In the data rows, the value 128 means zero.
Some points, each followed by its number:
[97, 116, 107, 114, 109, 111, 155, 199, 159, 67, 58, 101, 103, 96, 76, 85] 0
[97, 125, 115, 114, 138, 151, 203, 127, 95, 83, 109, 113, 81, 96, 140, 152] 1
[97, 86, 76, 114, 121, 139, 155, 143, 95, 153, 137, 124, 131, 160, 171, 152] 2
[161, 117, 165, 114, 187, 156, 92, 162, 159, 173, 135, 105, 154, 160, 135, 85] 3
[97, 81, 151, 114, 50, 121, 135, 156, 95, 112, 103, 108, 147, 96, 141, 152] 4
[161, 129, 122, 114, 127, 113, 111, 115, 159, 151, 131, 44, 130, 160, 154, 85] 5
[97, 93, 73, 114, 133, 146, 183, 150, 159, 154, 155, 103, 115, 160, 167, 152] 6
[97, 130, 108, 114, 132, 139, 159, 130, 95, 76, 80, 106, 96, 96, 79, 85] 7
[97, 124, 143, 199, 148, 168, 186, 99, 159, 141, 117, 106, 98, 160, 128, 152] 8
[161, 137, 172, 199, 120, 149, 156, 155, 159, 141, 175, 151, 167, 160, 146, 85] 9
[97, 78, 116, 114, 135, 132, 171, 142, 95, 144, 135, 175, 140, 96, 176, 152] 10
[161, 161, 149, 114, 143, 163, 124, 122, 95, 163, 193, 173, 140, 160, 163, 152] 11
[97, 46, 111, 114, 120, 129, 147, 146, 159, 130, 149, 155, 128, 96, 149, 152] 12
[161, 96, 110, 114, 66, 103, 75, 87, 95, 126, 131, 155, 155, 160, 127, 152] 13
[161, 153, 109, 199, 182, 156, 157, 79, 159, 127, 147, 134, 111, 160, 113, 152] 14
[161, 154, 132, 114, 102, 170, 123, 150, 159, 135, 185, 148, 135, 160, 115, 85] 15
[161, 132, 147, 199, 191, 94, 116, 99, 159, 154, 141, 132, 146, 160, 157, 85] 16
[97, 118, 113, 114, 133, 123, 119, 83, 95, 103, 98, 106, 131, 160, 205, 152] 17
[161, 141, 133, 114, 94, 105, 68, 97, 95, 75, 111, 152, 133, 160, 154, 152] 18
[161, 151, 97, 114, 149, 167, 128, 137, 159, 167, 106, 97, 104, 160, 118, 152] 19
[97, 144, 185, 199, 120, 138, 144, 159, 95, 77, 50, 80, 113, 96, 102, 85] 20
[161, 97, 81, 114, 156, 160, 126, 147, 159, 140, 143, 96, 124, 160, 181, 152] 21
[161, 86, 81, 114, 158, 149, 133, 135, 159, 142, 116, 116, 120, 160, 187, 152] 22
[97, 116, 141, 114, 138, 130, 123, 91, 159, 120, 83, 43, 127, 160, 179, 152] 23
[97, 108, 169, 114, 115, 126, 113, 142, 159, 133, 163, 130, 205, 160, 114, 85] 24
[97, 111, 103, 114, 88, 69, 129, 130, 95, 131, 157, 149, 148, 96, 140, 152] 25
[97, 146, 115, 199, 205, 110, 134, 147, 159, 141, 133, 136, 114, 160, 118, 152] 26
[161, 151, 140, 114, 162, 154, 111, 89, 95, 99, 123, 141, 133, 96, 164, 152] 27
[161, 133, 136, 114, 190, 145, 70, 128, 159, 163, 141, 129, 169, 160, 133, 85] 28
[97, 114, 133, 114, 148, 125, 148, 142, 159, 136, 100, 150, 169, 160, 177, 152] 29
[161, 119, 170, 199, 156, 177, 143, 97, 95, 139, 109, 68, 110, 96, 149, 152] 30
[97, 199, 155, 199, 121, 127, 87, 96, 95, 103, 113, 105, 112, 160, 102, 85] 31
[97, 101, 83, 114, 87, 86, 106, 138, 95, 144, 171, 187, 181, 160, 125, 152] 32
[97, 144, 104, 114, 94, 105, 113, 124, 159, 165, 170, 164, 73, 96, 90, 152] 33
[97, 124, 70, 114, 168, 82, 122, 73, 159, 139, 156, 141, 110, 160, 111, 152] 34
[161, 142, 156, 114, 184, 153, 103, 140, 159, 179, 129, 146, 173, 160, 121, 85] 35
[161, 98, 105, 114, 149, 179, 109, 122, 159, 171, 148, 53, 98, 96, 120, 152] 36
[97, 121, 74, 114, 114, 111, 142, 110, 95, 95, 96, 114, 82, 96, 93, 152] 37
[161, 167, 163, 114, 164, 124, 157, 149, 159, 139, 143, 153, 139, 160, 133, 152] 38
[97, 113, 203, 114, 124, 152, 115, 188, 95, 105, 69, 61, 135, 96, 137, 152] 39
[161, 151, 125, 114, 97, 119, 98, 136, 95, 129, 116, 194, 105, 96, 70, 85] 40
[161, 189, 141, 114, 133, 123, 84, 110, 159, 118, 134, 116, 89, 160, 111, 152] 41
[97, 87, 118, 199, 150, 142, 149, 114, 159, 99, 70, 72, 138, 160, 177, 152] 42
[161, 146, 138, 114, 128, 166, 163, 174, 95, 106, 161, 175, 84, 96, 56, 85] 43
[97, 110, 124, 114, 130, 136, 127, 106, 95, 72, 125, 126, 139, 160, 162, 152] 44
[161, 136, 154, 114, 183, 168, 139, 57, 95, 137, 125, 101, 119, 96, 136, 152] 45
[97, 89, 120, 199, 147, 149, 99, 126, 159, 158, 115, 102, 146, 160, 185, 152] 46
[161, 129, 125, 114, 194, 165, 170, 86, 95, 117, 119, 94, 66, 96, 129, 152] 47
[161, 103, 91, 114, 163, 143, 137, 141, 95, 164, 120, 132, 110, 96, 195, 152] 48
[161, 139, 142, 114, 108, 100, 117, 119, 95, 151, 168, 159, 157, 160, 101, 85] 49
[161, 162, 133, 114, 143, 161, 134, 80, 95, 107, 127, 118, 114, 96, 143, 152] 50
[161, 171, 136, 199, 158, 93, 178, 126, 159, 134, 131, 131, 107, 160, 133, 152] 51
[97, 182, 133, 199, 123, 87, 172, 130, 95, 119, 104, 140, 170, 160, 143, 85] 52
[161, 208, 135, 114, 123, 124, 101, 85, 95, 120, 138, 109, 105, 96, 94, 85] 53
[97, 97, 118, 114, 107, 137, 151, 142, 159, 153, 150, 130, 138, 160, 176, 152] 54
[97, 95, 68, 114, 114, 127, 138, 142, 159, 131, 141, 117, 88, 96, 96, 152] 55
[161, 129, 90, 114, 149, 130, 146, 99, 95, 126, 109, 91, 44, 96, 136, 152] 56
[161, 154, 128, 114, 137, 58, 141, 92, 95, 115, 151, 160, 118, 160, 113, 152] 57
[161, 112, 75, 114, 121, 113, 92, 88, 95, 158, 87, 118, 85, 96, 101, 152] 58
[97, 180, 163, 114, 112, 121, 133, 117, 159, 101, 138, 142, 100, 96, 89, 85] 59
[97, 151, 158, 199, 135, 134, 170, 151, 95, 40, 38, 90, 94, 96, 91, 85] 60
[97, 153, 179, 114, 132, 193, 146, 138, 95, 131, 109, 135, 131, 96, 131, 152] 61
[97, 124, 148, 114, 124, 107, 110, 135, 95, 137, 125, 157, 177, 160, 146, 152] 62
[161, 135, 165, 114, 186, 169, 156, 180, 159, 151, 92, 123, 143, 96, 87, 85] 63
[161, 79, 114, 114, 136, 129, 165, 182, 159, 179, 123, 115, 97, 96, 99, 152] 64
[161, 106, 116, 114, 113, 154, 95, 85, 95, 53, 122, 156, 130, 96, 139, 152] 65
[161, 123, 90, 114, 122, 155, 174, 140, 159, 138, 163, 123, 90, 160, 99, 152] 66
[161, 66, 63, 114, 144, 128, 142, 160, 159, 165, 131, 91, 89, 160, 132, 152] 67
[161, 158, 146, 114, 126, 154, 204, 179, 159, 146, 161, 143, 110, 96, 55, 85] 68
[161, 153, 138, 114, 167, 157, 153, 98, 95, 144, 173, 188, 148, 96, 176, 152] 69
[97, 105, 82, 114, 104, 92, 113, 147, 159, 119, 105, 85, 114, 96, 81, 85] 70
[161, 136, 116, 199, 221, 122, 127, 108, 159, 150, 147, 124, 110, 160, 125, 152] 71
[161, 115, 120, 114, 154, 143, 103, 158, 159, 177, 156, 84, 108, 96, 123, 85] 72
[161, 54, 133, 114, 124, 118, 141, 165, 95, 145, 123, 131, 146, 96, 122, 85] 73
[161, 83, 98, 114, 112, 132, 80, 89, 159, 74, 102, 146, 107, 96, 135, 152] 74
[161, 136, 137, 114, 143, 191, 183, 110, 95, 68, 111, 107, 94, 96, 120, 152] 75
[161, 112, 107, 114, 197, 149, 126, 19, 95, 136, 140, 96, 123, 96, 118, 152] 76
Which three points above are nearest to each new point, looking only along the 6 directions in which the numbered points spread most? Their numbers follow each, nearest first.
[161, 127, 56, 114, 105, 52, 99, 91, 159, 145, 158, 149, 128, 160, 135, 152] 34 57 33
[161, 127, 100, 114, 170, 93, 88, 134, 159, 155, 163, 141, 149, 160, 110, 85] 15 38 28
[97, 117, 105, 114, 138, 125, 128, 78, 95, 101, 51, 69, 56, 96, 146, 152] 1 37 56
[97, 137, 57, 114, 104, 105, 138, 144, 95, 148, 154, 186, 127, 160, 110, 85] 33 25 32
[97, 104, 94, 114, 116, 122, 145, 138, 95, 116, 105, 137, 88, 96, 146, 152] 74 1 37
[161, 149, 120, 114, 122, 151, 167, 170, 159, 160, 171, 145, 107, 96, 68, 85] 68 72 43
[161, 180, 120, 114, 99, 103, 124, 129, 95, 92, 141, 212, 116, 96, 77, 85] 40 53 59
[97, 126, 108, 114, 88, 66, 97, 158, 159, 157, 162, 192, 187, 160, 154, 152] 32 62 24
[97, 169, 126, 114, 129, 136, 195, 158, 159, 146, 108, 128, 117, 96, 101, 85] 59 68 63
[161, 203, 159, 114, 131, 109, 91, 89, 159, 97, 136, 115, 114, 96, 89, 85] 53 59 41
[97, 79, 109, 114, 158, 145, 156, 112, 95, 122, 129, 74, 84, 96, 85, 152] 1 56 37
[97, 111, 150, 199, 120, 160, 175, 141, 95, 83, 102, 98, 95, 96, 123, 152] 1 39 7
[97, 103, 93, 114, 104, 202, 120, 143, 159, 138, 81, 80, 92, 96, 107, 152] 1 55 64
[97, 144, 138, 114, 130, 140, 146, 154, 95, 125, 157, 154, 151, 160, 175, 152] 62 29 10
[97, 116, 56, 114, 170, 112, 111, 82, 159, 157, 140, 124, 105, 160, 119, 152] 34 66 67
[97, 116, 175, 199, 166, 187, 123, 157, 159, 129, 83, 100, 141, 160, 156, 85] 8 9 46
[161, 114, 125, 114, 135, 123, 61, 76, 159, 173, 168, 159, 167, 160, 183, 152] 11 28 69
[97, 135, 145, 199, 106, 79, 58, 68, 95, 80, 85, 114, 142, 160, 151, 85] 52 31 18
[161, 129, 121, 114, 173, 154, 167, 129, 95, 173, 119, 121, 129, 96, 167, 152] 48 45 36
[97, 121, 101, 114, 123, 86, 109, 135, 159, 182, 145, 141, 179, 96, 149, 152] 54 2 12
[161, 161, 159, 114, 147, 147, 108, 114, 95, 127, 144, 153, 121, 160, 189, 152] 69 11 27
[97, 177, 125, 114, 127, 90, 179, 162, 95, 146, 107, 167, 120, 96, 100, 85] 59 40 43
[97, 127, 134, 114, 136, 93, 74, 151, 159, 169, 127, 146, 173, 160, 142, 85] 24 62 9
[161, 181, 170, 199, 138, 106, 66, 88, 95, 106, 123, 122, 123, 160, 134, 85] 31 52 41
[161, 94, 116, 114, 168, 128, 158, 143, 95, 166, 110, 133, 139, 96, 196, 152] 48 10 22
[97, 128, 127, 199, 150, 138, 131, 109, 95, 94, 87, 133, 114, 160, 162, 152] 23 17 44
[161, 158, 173, 114, 101, 163, 129, 121, 95, 96, 194, 144, 134, 160, 78, 152] 49 53 40
[97, 177, 111, 114, 95, 128, 73, 103, 95, 103, 144, 121, 136, 96, 123, 152] 18 65 57
[97, 100, 153, 114, 183, 121, 79, 162, 159, 166, 123, 130, 172, 160, 140, 85] 24 9 29
[97, 123, 133, 199, 147, 122, 190, 162, 159, 182, 117, 94, 131, 160, 126, 85] 26 8 5
[97, 116, 138, 114, 105, 134, 118, 160, 159, 107, 124, 125, 186, 96, 90, 85] 73 24 59
[97, 138, 90, 114, 148, 83, 110, 84, 95, 120, 82, 108, 113, 96, 128, 152] 74 37 58
[161, 120, 86, 114, 124, 56, 115, 96, 159, 108, 145, 147, 141, 160, 120, 152] 34 57 13
[97, 103, 110, 114, 106, 122, 121, 165, 159, 149, 174, 163, 150, 160, 158, 85] 24 54 29
[97, 110, 153, 199, 146, 176, 163, 154, 95, 111, 90, 72, 105, 96, 136, 152] 39 30 1
[161, 165, 102, 114, 200, 174, 151, 44, 95, 110, 131, 127, 72, 96, 128, 152] 76 47 45
[97, 93, 90, 114, 127, 96, 165, 132, 159, 135, 99, 123, 96, 96, 151, 152] 55 12 6
[97, 160, 127, 114, 141, 112, 185, 153, 159, 143, 92, 167, 128, 96, 91, 85] 59 70 68
[161, 197, 168, 199, 108, 121, 80, 121, 159, 97, 102, 94, 110, 160, 81, 85] 31 51 52
[97, 129, 101, 114, 102, 122, 115, 100, 95, 118, 148, 146, 109, 96, 112, 152] 74 25 58
[161, 166, 161, 199, 82, 89, 93, 199, 95, 116, 130, 122, 165, 160, 131, 152] 52 24 62
[161, 105, 150, 199, 149, 166, 193, 197, 159, 163, 173, 120, 109, 96, 98, 85] 63 72 68
[97, 115, 157, 114, 109, 148, 134, 112, 95, 125, 88, 80, 86, 96, 131, 152] 1 75 7
[97, 114, 162, 199, 118, 131, 121, 134, 159, 106, 116, 123, 207, 160, 129, 85] 52 24 9
[97, 99, 111, 114, 79, 102, 112, 143, 159, 142, 136, 115, 152, 96, 86, 85] 70 33 73
[97, 210, 157, 114, 114, 110, 111, 110, 159, 130, 118, 98, 113, 96, 68, 85] 59 53 40
[97, 151, 147, 114, 92, 79, 100, 124, 159, 132, 141, 182, 199, 160, 142, 85] 24 62 49
[161, 136, 103, 114, 145, 164, 120, 143, 159, 197, 132, 81, 89, 96, 137, 152] 36 19 66
[97, 97, 71, 114, 81, 95, 90, 119, 159, 162, 142, 122, 115, 160, 129, 152] 34 2 25
[161, 161, 123, 114, 140, 111, 139, 136, 95, 98, 120, 137, 113, 160, 104, 152] 41 57 74
[97, 106, 184, 114, 99, 135, 85, 165, 159, 135, 95, 92, 141, 96, 132, 85] 73 39 61
[97, 211, 147, 114, 134, 128, 91, 83, 95, 107, 129, 137, 133, 160, 171, 152] 18 57 44
[97, 109, 125, 114, 112, 106, 102, 117, 95, 97, 86, 102, 55, 96, 117, 152] 37 1 74
[161, 114, 156, 114, 122, 151, 93, 118, 95, 122, 154, 110, 152, 160, 180, 152] 69 11 62
[161, 127, 135, 114, 167, 66, 76, 111, 159, 142, 134, 159, 184, 160, 128, 85] 49 28 38
